In the rows, 128 means zero.
The rows of T fall into 3 groups, which share some directions, and each row is roughly a mix of its group's hidden directions, except one row that fits no group.
T:
[[162 161 136 106 117  86 122  85 132 173 161]
 [176 118 135 119 170  70 124 144 116 165 108]
 [117 131 139 159 139  70 122  75 151 153  96]
 [134 127 124 112 131  82  97 108  89 107 191]
 [154 187 119 143  85 119 105 159 101  98 111]
 [121 116 106  84 125 151 178 130 169  80 139]
 [112 110 138 114 125  94 190 127 123 184 154]
 [115 168 163 166 133 104 140 105 145 103  71]
 [123  93 127  94  84 121 130 106  98  65 123]
 [ 72 155 132  97 128 171 162 128 130 129 171]
 [109 148  51 103 130  94 113 130 151 150 123]
 [ 97 143 121 110  94 153 109  92  80 114 176]
 [138  93 100 116 180 137 119  97 155 182 123]
 [107 131 147 146  84 164  98 109 117  68 150]
 [101  97 113 134 137  77 166 102 111 166  92]
 [193 152 132 125 128 121 126 140 179 117 173]
 [145 181 140 124 118 152  63 112 125 151 156]
 [151  87 117  92 171 104 121 124 161 101 170]
 [109 127 163 113  93 122 193 157  90 120 123]
 [120  95 130 111 143  67 149  89 157 161 106]
 [140 130 157 138 129 148 184 112 153 109  66]
 [108 138 118 159  93 187  83 132 128 143 162]
 [ 94 104 163  75 140 128  76 120 128 160 124]
 [129 147 163 134 114  86 138  62 114 108  95]
 [101 122 112 163 126 132 103 107 180 186 111]
 [138 133 103 138 121 148  63 178 164 134 150]
 [143 195 100 134  80 154 118 136 137 101 143]
 [ 79 183 153 146  89 126 166 132 112 122 140]
 [101 100 137 124 185 140 121 166 164 103  91]
 [ 65 101 113 134 152 155  91 125  87 110 119]
 [127 131 166 137 137 175 127  61  98 123 149]
 [106 191 116 167  80 143 118 135 102 141 142]
 [143 120 173  73 115 166 114 162 127  90 130]
 [129 168 109 179 142 108 161 104 113  91 162]
 [103 140  95  79  83 144 161 146  99 100 113]
 [121  90  82  75 125 104 150 117  90 115 107]
 [167 123 146 112 138 121  70  75 114  95 130]
 [154 147 171 148  99 165 183 120 137 141  98]
 [115 115  97 112  97  93  71  92  94 140 142]
 [142 104 180 155 169 105 104 128  98 166 106]
 [122 136 109 125 133 159  78 146  76 121 179]
 [120  63 109 103 154 154 127  94 144  94 105]
 [158 131  69 120 114 129 156  69  99 135 127]
 [109 175 119 163 144 112  84 148 114 178 145]
 [ 87 104  66 104 159  97 122 103 114 133 111]
 [148 105 127 139  77 103 138 200 128 138 123]
 [ 75 153  89 108 126 102 168 125 130 168 150]
 [ 80 135 116  97 113  98 171 131  84  91 129]
 [182 125 109  83 134  94 101  89 143 103 133]
 [156 104 143 110  92 148 129  73 141  75 140]
 [149 173 142 137  93 155 138 160 152 176 161]
 [165  86 128 107 141 156 161  94 182 127 118]
 [200 114 143 149 103 130 174 105 116 141 117]
 [ 83 146 126 156 176  94  97 169 135 110 127]
 [167 109 134 142  91 148 116 152 157 187 100]
 [127 151 139 122 147 145 119 142  59  70 132]
 [107  68 105  96 167 103 148 134  96 108 116]
 [129 169 184 119  77 144 117 136 113 128 168]
 [119 122 126 161 170  66 144  97 104 109 156]
 [162 122 114  89 154  59 151 103 134 142 129]
 [171  96 110 125 138 167 101 143 169 158  90]
 [201  98 175 131 108 134 119 151 134 137 135]
 [154  69 165 104 146 117 109 115 133 171 100]
 [123 148 122 145 159 145  53 153  96 135 107]
 [143 151  72 175 149 156 156 129 155 102 114]
 [103 139 115 132 101 138  76 138  73 132 174]
 [124 190 149 106 134 156 177 157 131 133 158]
 [ 91 140 175 141 151 132 183 173 114 127 135]
 [185 135 152 152  75 130  92 114 118 148 150]
 [ 95 128 144 125 150  83 176 117 109 183 139]
 [158 143 145 111 113 133 154 118  86  66  91]
 [157  99 132 133  88 121  84 101  74 132 154]
 [ 72 155 104 123 127  98 136 152 104  80 158]
 [148 134 194 148 100  90 144 121 101 139 162]
 [111 102 114 119 132  98  86  71 128 169 158]
 [150  95 115  96  88 172  95 123 123 105 169]
 [ 96 117  85  87 181 139 106  99 125 100 121]
 [137  94  97 116 151 132  82 123 178  97  93]
 [ 52 100 150 149 125 148 149 132 132 112  93]
 [177 141 156 116 193 112 118 156 124 121  98]
 [ 92 183 129 183 125 146 164 114 147 138 120]
 [ 69 128  99  86 161 162 116 129 162 128 139]
 [165  84 152 105 151 146  71 104 147 113 127]
 [107 143 101 124 135 138  97 172  56 120 128]
 [163 125 130 120  90 107  97  60 122 104 147]
 [101 139  88  60 168 114 145 134 119 133 151]
 [111  75 100 164 132  91  97 122 124 141  84]
 [163 127 197 138 159  98 122  91 113 140 122]
 [151 108 127 101 128 130 179 126 127 202 135]
 [114 139  81 144 178 113 114  68 123 124 147]
 [155  85  88 109 185 139 103 126 146 105 108]
 [141  91 122  96  98  91 118 110 157 124 189]
 [120  83 116 106 152 135  90 102 133  70 158]
 [103 119  88 100 157 149 111 170 174 162 125]
 [121 156 119 128  93 150 109  76 179  90 136]
 [101 117 105 129  81 126 113  95  95 159  76]
 [131 157  74 107 129 121  56 112 135 127 129]
 [ 97  92  95 124  94 157 121 113 110  66 131]
 [128 137  99 178 170 135  82 133 173 143 137]
 [143  85 104 142 103  87 118 184 135 162 114]
 [118  86 107 117  70 126 147 134 178 156 116]
 [ 95  54 112 105 116 150 148 126 156 110 111]
 [ 98 112 160 104 170  82 165 134  93 112 140]
 [ 71 138 146 159 152  74 159 110 111 129 132]
 [173 121 176 178 125  97 109 118 115 154 104]
 [173 122  96  76 128 121 153  78 129 101 134]
 [ 84 116 150 160 170 102 170 127 141 136  86]
 [162 135 164 135 164 182 169 120 155 108 138]]

One row of each group comes first, with its name. Which group is each row after those in?
[114 167 124 114 108  85 153  82  97 151 163] | <70>
[121 185 180 157 136 122 163 128 100 117 101] | <95>
[185 145 166 131  80 147 109 135 123 136 167] | <113>

[109 160  91 131 100 109 163  75  89 139 140] | <113>
[117 128 153 168 129  69 183 123 101 120 136] | <113>
[ 84 106  84 133 112 109  67 145 129 106 112] | <95>
[141 137  96 109  83 100 103 124  82 100  87] | <95>
[154 140 156 115 131 145 139 136 107  47 152] | <95>
[ 91 128 187 100 106  94 141 149  94 112 146] | <113>
[ 53 178 148 131 131 140 117 144 136 110 145] | <113>
[124  84 136 152 147 168 112 190 114 118  99] | <70>
[ 76 144 162 147 127  68 152 123 118 151 106] | <95>
[181 136  98 128 137 122  89 135 186 102 145] | <95>
[114 117 149 115  74 105 164 187 108 122 116] | <113>
